(in the rows, 128 means zero)
Each named move below is a turn or a mirror, shown by a few rows before and after it. Which moves, in which order, take the first row of each later pair to the second? The first pair is answered.
move q_842:
[111 118 116 103 148 132  79 118 121 146 146 185 119 126 161 157] -> [122  77 132 131 144 133 124 137 108 148 158 142 146 120 147 194]
[167  93 140 158  99 144 197 158 102 144 116  62 167 128 122 183] -> [133 199 101  84 103 133  80 127 133 138  95 194 110 143 155  75]
[115 164 153 136 137  88  95 118 129 114 138 129 103 149 126  92] -> [125 130 165 160 139  97 142 128 123 113 147  79 133 142 113 129]
move q_694:
[ 94  74 154 129 147 157 107 129 120 111 147 180 123 121 144 156] -> [143 123 130  77 110 182 153 121 113 143 145 165 166 123 146 135]
[128 126 131 130 155 176  95 120 108 142 109 190 144  93 104  99] -> [129 121 132 127 154 174  99 121 103 139 110 186 147  95 103  90]
[ 95 130 142 150 115 179 130 152 145 122  90 127 161 136 106 102] -> [ 93 126 138 159 119 176 123 153 145 117  89 129 150 136 110 107]
move q_536:
[146 145  85  99 174  42 102 125 130 137 146 144 131 152 122 140] -> [144 171 119 128 170  45 103 137 143 103 110 116 125 152  88 107]
[126  68 129  74 132 154 178 137 112 173 170 112 148 129 153 177] -> [111 131 100  46 141 129  98 127 151 168 152 177 104 131 170 112]
[144 137 115 100 117 142 146 120 118 138 128 137 147 142 134 124] -> [141 146 113 105 120 144 135 121 122 131 115 134 143 141 125 109]
[125 179  98  84 129 153 105 126 122 141 122 170 142 131 153 122] -> [133 191 127 115 120 162 123 133 131 110  97 129 148 131 117 100]
Now pairs of rows:
Each pair is 2 to 3 moves apart.
[137  96 144 163 127 116 150 145 113 127 132 109 126 126 109 151] -> [138 101 125 154 138  96 130 145 122 133 140 121 115 130 112 157]  q_536 q_536 q_842
[132 193 114  98 101 139 117 115 131 120 118 137 126 133 137  69] -> [150 112  98 111 111 124 164 119 107 167 175 117 148 113 163 156]  q_842 q_536
[135 153 108 107 127 116 112 122 136 136 128 157 121 120 145 112] -> [145 110 119 119 127 129 151 126 113 145 146 132 142 121 144 161]  q_536 q_536 q_536
[132 100  93 162 134  54 155 161 131 155 133  97 128  97 141 184] -> [132 129 129 184 115  98 172 174 123 117  94  66 137 108 100 144]  q_842 q_536 q_536
[133  85 115 118 135 131 153 137 132 128 159 110 154 110 136 176] -> [128 128 147 138 114 157 151 141 134  87 116  92 153 131 102 123]  q_842 q_536 q_536
[146 127 153  80 113 195 180 163  77 142  54  88 144 124  90 123] -> [142 149 101  28 131 160 110 140  95 182  81 172 113 122 140 112]  q_536 q_536
[162 101 125 130 106 134 210 133 112 149 153  78 161 123 137 177] -> [141 180 149 162  98 123 157 123 144  93  85  83 127 139  91  65]  q_536 q_536 q_536
[128 158 117 107 135  99  73 114 143 120 128 152 134 124 124 102] -> [141 108 115  92 133 111 120 121 112 151 167 133 160 118 137 164]  q_536 q_536 q_536
[ 83  50 133 182 141 119 150 131 136 124  99  81 117 120  85 181] -> [ 71  72  74 118 158  93  83 107 141 162 126 181  88 118 132 170]  q_536 q_842
[186 183 137  96 130 131 150 123 146 102  97 107 144 134  73  56] -> [182 191 118  56 134 142 143 122 132 122 116 154 144 135  97  65]  q_536 q_842
[ 95 111 136 181 139  67  81 130 156 122 114 154  95 133 120  96] -> [ 98 119 151 185 133  91  81 130 156 104 105 150  99 138 110  83]  q_536 q_842
[145 176  84  74 120 152 153 108  99 115 132 144 189 133 141 117] -> [151 152 106 114 114 154 184 118  96 106 129 102 199 123 123 138]  q_536 q_842
[190 186  99 158 102  56 122  98 185 158  84  57 130 132 108  54] -> [191 161  47 106 111  45 101  84 169 206 138 112 128 113 163 114]  q_536 q_536 q_536
[169  92 138 111 143 151 160 118 119 131 130 114 163 123 140 138] -> [169  88 121  96 151 131 144 112 117 140 138 132 153 118 156 142]  q_536 q_842
[120  97 132 186 130 121  97 155  97 143 161 125 132 114 138 194] -> [112 153 134 188 135 112  50 148 123 112 125 144 104 121 120 124]  q_536 q_536
[192 196 105 146 143  85 108 131 113  79 116  65 122 131 100  52] -> [170 101 123 201 163  84 140 150  92  71 146  39 125 125 103 149]  q_536 q_694
[127 170  99 109 113  63 116 136 208 130 144 100 136 169 112  77] -> [144 111 103 113 115  64 164 141 188 148 169  68 161 158 124 146]  q_842 q_536
[139 100 147 150 124 128 159 143 123 126 128  88 141 109 124 142] -> [125 146 143 147 117 110 110 137 147 111 109 105 113 118 115  81]  q_536 q_536 q_536
[125 115  82 119 154  92  86 122 156 153 138 159 109 109 151 124] -> [115 158 120 144 139 119  90 131 164 109  93 133 118 126 117  68]  q_536 q_536 q_842
[ 96 112 142 128 140  99  54 136 155  96  99 161  74 109 122 113] -> [104 111 170 155 131 118  78 146 147  71  82 130  88 113  96 102]  q_536 q_842
[116  65 139 153 157 127 136 135 104 126 157 128 122 134 140 193] -> [154 155  92  64 119 136 140 120 111 163 146 161 151 124 156 130]  q_536 q_694
[135  85 148 172 130 147 157 141 130 103 115  70 123 135  96 172] -> [116 121  90 116 144 102  67 119 149 138 137 181  80 136 149 140]  q_536 q_536
[169 135 131 133 120 110 160 146 128 145 145  75 155 128 106 128] -> [166 135 132 111 118 124 165 145 119 144 141  84 167 133 115 141]  q_842 q_536 q_536
[137 166  84  96 146 143 121 111 156 163 111 174 125 132 163 106] -> [147 140 125 145 131 174 184 141 139 126  88  89 159 131 114 124]  q_536 q_536
[183 159  94 115 122 106 106 117 191 130 101  92 123 133  96  57] -> [152  76 135 186 148 100 115 133 180 101 119  58 112 130  81 122]  q_536 q_694
[117  90 159 215 127 105 140 149 139  94 101  57 125 139  82 146] -> [108 113 170 200 122 145 144 147 131  81  81  66 140 140  72 125]  q_842 q_536
[146  98 124 143 123 121 166 143 132 166 153  95 151 137 132 159] -> [142 118 129 164 126  97 152 141 157 146 126  82 129 142 111 135]  q_536 q_536 q_842
[142 169 147 128  79 146 133 108 123  99  75 130 139 132 112  72] -> [126  86 172 174 104 148 149 122 104  95 102 103 138 124 112 155]  q_694 q_536
[ 84 121 171 143 139 173 116 151 112  82 107 144 112 135 106 124] -> [ 83 124 165 131 134 184 117 143 101  95 114 161 119 140 112 126]  q_536 q_842 q_536
[117  62 128 134 131 127 146 126 108 160 165 156 124 117 141 199] -> [119  55 134 163 137 103 147 138 120 154 155 122 121 117 126 196]  q_536 q_842
[116 133 140 156 110 107 113 129 136 132 106 126 109 139 105 111] -> [119 130 149 160 104 125 130 129 129 126 104 116 126 138  95 118]  q_536 q_842 q_536
[144  93 111 168 139  67 108 147 124 150 142 118 150  97 142 147] -> [130 148 127 176 126  77  85 138 142 119 102 121 132 110 126  89]  q_842 q_536
[150 118 127 140 126 109 156 124 139 154 134  85 144 117 108 133] -> [139 132 108 107 132 102 119 117 140 169 146 127 122 112 132 125]  q_536 q_842
[188 150 121 123 101 127 182 125 134 144 111  67 176 113 109 124] -> [125  66 122 171 163  64 101 117 137 136 151 129  99 113 147 184]  q_536 q_694
[166 164  98 111 119  83  88 119 171 151 143 183 121 137 168  89] -> [170 152 154 182 106 102 161 140 169  97  98  81 142 140 113  84]  q_536 q_842
[123 155 129  90 130 142 159 121 116 126 107 174 125 163 197 113] -> [132 133 122  94 142 126 160 122 117 142 122 170 129 155 206 138]  q_842 q_536
[145 143 128 143  88 168 204 122 126 115 124  61 147 138 124 116] -> [135 162  74  71 101 156 150 101 130 164 160 155 130 139 184 125]  q_536 q_842
[136 104 106  95 130 135 175 123 126 197 166  94 163  77 137 156] -> [117 164 155 128 113 162 165 133 147 145 106  65 167  91  85  79]  q_842 q_536 q_536
